-111.847	-95.408	-29.588	51.489	17.602	11.864	18.293
230.513	134.350	-79.643	-193.442	-203.166	-180.749	-170.885
226.936	122.912	-75.113	-118.290	-145.734	-154.208	-140.283
--> -79.643

-0.011	0.119	-0.100	0.006	-0.006	0.001	-0.113 --> -0.006

-1.22	-0.12	1.74	-1.98	-0.03	-0.85	-1.48 --> -0.85

0.06	-0.20	0.02	0.09	0.03	0.14	0.08 --> 0.06

-12.92	14.49	-7.13	-6.89	-9.71	2.25	-8.00 --> -7.13

-0.063	0.017	0.089	0.035	0.115	-0.151	-0.095 --> 0.017

43.1	31.3	-80.2	-173.1	-70.8	-45.0	136.0 --> -45.0
---
array([[ -9.56,   2.40,   4.19,  -2.22,  11.08, -18.43,  16.87],
       [ 18.67,  22.72,   6.69,  10.66,  -2.42,   0.82,  22.19],
       [ -0.53, -14.78,  15.76,   2.62,   4.93,  14.75, -11.60]]) ans = 11.08

array([[-1.8, -1.7, -0.5,  1.7],
       [-1.5, -1.2, -2.0,  1.6]]) ans = -1.7

array([-0.007,  0.099,  0.146,  0.200, -0.122,  0.058,  0.029]) ans = -0.122

array([[ 1.61,  1.18,  0.43, -1.03, -0.43,  0.60, -0.84],
       [ 1.66,  0.04, -1.45, -0.25, -0.21,  0.42,  0.38]]) ans = -0.43

array([  30.60,  -86.48,  175.12,   -6.31, -138.85]) ans = 175.12

array([ 0.461,  1.599, -0.744, -0.185, -1.163]) ans = -0.744

array([[-141.53, -120.67, -148.19, -110.75, -153.09],
       [ -14.40,  104.91,  -72.55,  123.53,  168.07]]) ans = -148.19

array([ 0.035, -0.072,  0.099, -0.090,  0.080,  0.137, -0.161]) ans = 0.080

array([[ 0.68, -0.27, -1.10, -0.20, -1.83, -1.43, -0.11],
       [-0.49, -1.52,  1.30, -1.20, -0.58, -1.82, -0.31],
       [-0.99, -0.61, -0.83, -0.08, -0.81, -1.36, -1.09]]) ans = -1.83
---
[-32  18  15  23  37] -> 23
[12 34 39  9] -> 39
[-35  32  13  -3] -> 13
[ 27 -15 -33 -10  22] -> -10
[  0 -36  -4  28] -> -4
[-10 -31   5   0   7 -10   2] -> -10
---
-2.2,15.4,-9.0,-7.0 --> 15.4, -9.0
0.3,-1.7,-0.7,1.4,-1.2 --> 1.4, -1.7
-19.023,-2.771,-10.981,-1.098,12.587,-19.809,3.054 --> 12.587, -19.809
24.315,8.255,-57.751,-114.029,140.327 --> 140.327, -114.029
-1.398,0.870,1.953,-0.350,-0.887,1.511 --> 1.953, -1.398
9.112,-2.712,9.334,-12.309,-10.960,2.887,18.439 --> 18.439, -12.309
---
Q:
[[-20   8  25  33 -28 -35 -11]
 [ -3 -11  -3   9  -6  -8  15]
 [ 22 -19  -7   9  21  -8  21]]
A: -35

Q: [-31 -33   6  12 -15   4]
A: -15

Q:
[[-17   7 -11  -3  34]
 [-14   0  10   0  24]]
A: -3

Q: [ 23 -17 -37 -13]
A: -37

Q: [-38  -7   5   1  16   4]
A: 16

Q: [ 6 17 12 32  6  9  7]
A: 9

Q: [-36  23 -11 -10]
A: -11

Q: [-19  -4 -34 -10   6]
A: -10

Q: [-29 -25 -13 -30]
A: -13
---
[[  16.56  -86.19  132.37  160.57   13.23  -95.33   97.44]
 [ -23.61  -75.31   73.78   -3.72   26.30   68.83  -72.02]
 [ 165.02  162.45    9.79 -117.30 -137.64  -26.40  138.05]] Out: -72.02

[[   5.53    5.03   25.73   19.19   56.96   22.63    3.31]
 [-216.63  134.51  102.42 -133.40   29.19  115.89  125.76]] Out: 125.76

[[ 0.15  0.07  0.03 -0.02 -0.17 -0.03]
 [ 0.15  0.02 -0.13 -0.12 -0.18 -0.06]
 [-0.12  0.06  0.08  0.08 -0.07 -0.04]] Out: -0.06

[[ 0.147  0.095 -0.096 -0.074 -0.143  0.016]
 [-0.107 -0.030 -0.092  0.043  0.112  0.014]] Out: 0.014

[[ -0.95  11.34  -8.76  20.71]
 [  4.25  11.43 -19.44 -14.16]] Out: -14.16

[[-161.835    6.951  170.805  115.780]
 [  56.551   28.151    0.073  -43.446]] Out: -43.446

[[-0.55 -0.60  1.97  0.80  0.09 -0.66 -0.46]
 [-0.59 -0.44  1.36 -0.43 -2.12 -0.45 -0.25]] Out: -0.25
---
[[-21  29  19  -1]
 [-19   6  14  40]
 [-17  22  19 -31]] ==> 6

[[5139 1823 7642 3274 6330]
 [5358 1266 6860 2640 5967]
 [5217 1791 8129 3250 6178]] ==> 6860

[[ 209  412  301 -836]
 [  87  836 -645  957]
 [ 619  408  195 -167]] ==> 836

[[3225 2760 9500 3313]
 [5199 3690 3520 6241]
 [4531 3861 3280 7094]] ==> 3690

[[  4  -1  21  -6]
 [-34  18  12  40]
 [ 12  -6  49 -11]] ==> 18

[[6 4 6 1 5]
 [7 6 2 6 3]
 [5 4 5 6 6]] ==> 2

[[108 142 104 170 114 148 179]
 [224 174 185  51 155  80  54]
 [ 80  72  80 128  80 125 104]] ==> 155

[[51 81 25 64 42]
 [33 28 56 81 16]
 [38 29 40 17 48]] ==> 56

[[   0  -75  584 -805  515 -357  862]
 [-146  706 -509  528 -712  555  284]
 [ -27 -679 -721 -741  916  446 -823]] ==> -712
---
[  1  -9 -10   6 -33  -8  -1] 1
[ -1  31   5  -4 -20  39   6] -1
[-17 -21  22 -37] -17
[  6 -11 -35  23  14 -33 -21] 6
[ -6   8  20  26  40 -32  -8] -6
[  8  37  22  13 -37] 8
[ -1  -8 -10  39] -1
---
[[-9, 29, -15, 24, 19, -31], [-1, 8, -6, 10, 2, -6], [-5, 22, -8, 18, 11, -16]] Answer: 18
[[-8, 3, 35, -8, -1], [2, 1, 27, 2, 1], [18, 2, -23, 25, 7]] Answer: -23
[[-3, -2, -1, 6, 1, -4], [4, 0, 0, 1, 0, 0], [13, 6, -34, -4, 7, 10]] Answer: -4
[[-38, 5, 35, -30, -23], [13, -8, 1, -11, 38], [9, -15, 19, -7, 11]] Answer: 19
[[1, -33, 1, -16, -8], [22, -6, 5, 5, 30], [-21, 25, -6, 5, -21]] Answer: -6
[[9, 16, -30, 33], [16, 13, -30, 35], [13, 15, -31, 34]] Answer: 15
[[21, 2, -9, -34], [-6, -7, 3, 21], [0, -4, -12, -1]] Answer: -4
[[-15, -38, 27, 10, -9], [3, 9, 5, -8, 1], [1, 3, 6, -5, -1]] Answer: 6
---
 -3  -13   39   29   14  -10
 -7   -6    6    9   -3  -23
 25  -10   12  -13    4   23
value -10

 37   -5    1   -5   11  -16   13
 38   -4    3   -7    9  -18   13
 38   -5    3   -6   10  -18   13
value 13

 4   4   3   4   2   4   4
18  14  18  20  -1  21  31
-4  -4  -3  -3  -6  -3  -1
value 4

-18    7    4  -19    1  -18
 -3  -21   12   39   15   -3
-11   10   -8  -39   -9  -11
value -18

-10    1    0  -12   -1  -23
  0  -10    0  -27   31  -14
 31   11   -7   26  -29   16
value -23

-24  -30  -13    9
 -2  -33  -31  -12
-39  -21  -21  -38
value 9

-11    4   33  -11   25   17    5
 -3    9   12    9   19    3   -9
 12   -6   14    2   25   11    1
value 5

 -9  -11  -33   -6  -11    6
 11   21   15   13   21    5
 -3   30    9    0   30    0
value 6

  7  -18   12   -9   10    1
 -4  -11   20    5  -21  -36
-15  -28  -17   -5   25    6
value 1

 -1   -8    3   33   23   23  -27
  0   12    3  -19  -30   -3   -2
 13    8  -21  -11  -13  -14   15
value -27
---
Input: [-45 -28  44  36 -37  16]
Output: -37

Input:
[[137 145 201 172 185 189]
 [ 63 225 124 247 218 140]]
Output: 185

Input: [888 160 677 745 424 848]
Output: 424

Input:
[[  3  -8  -2  24 -35 -29]
 [-21  28  -4 -36  25  10]]
Output: -35

Input:
[[613 523 603 246 707 659]
 [572 671 544 803 657 693]
 [816 766 528 348 711 625]]
Output: 707

Input: [  9  49  14 -47  47  45]
Output: 47
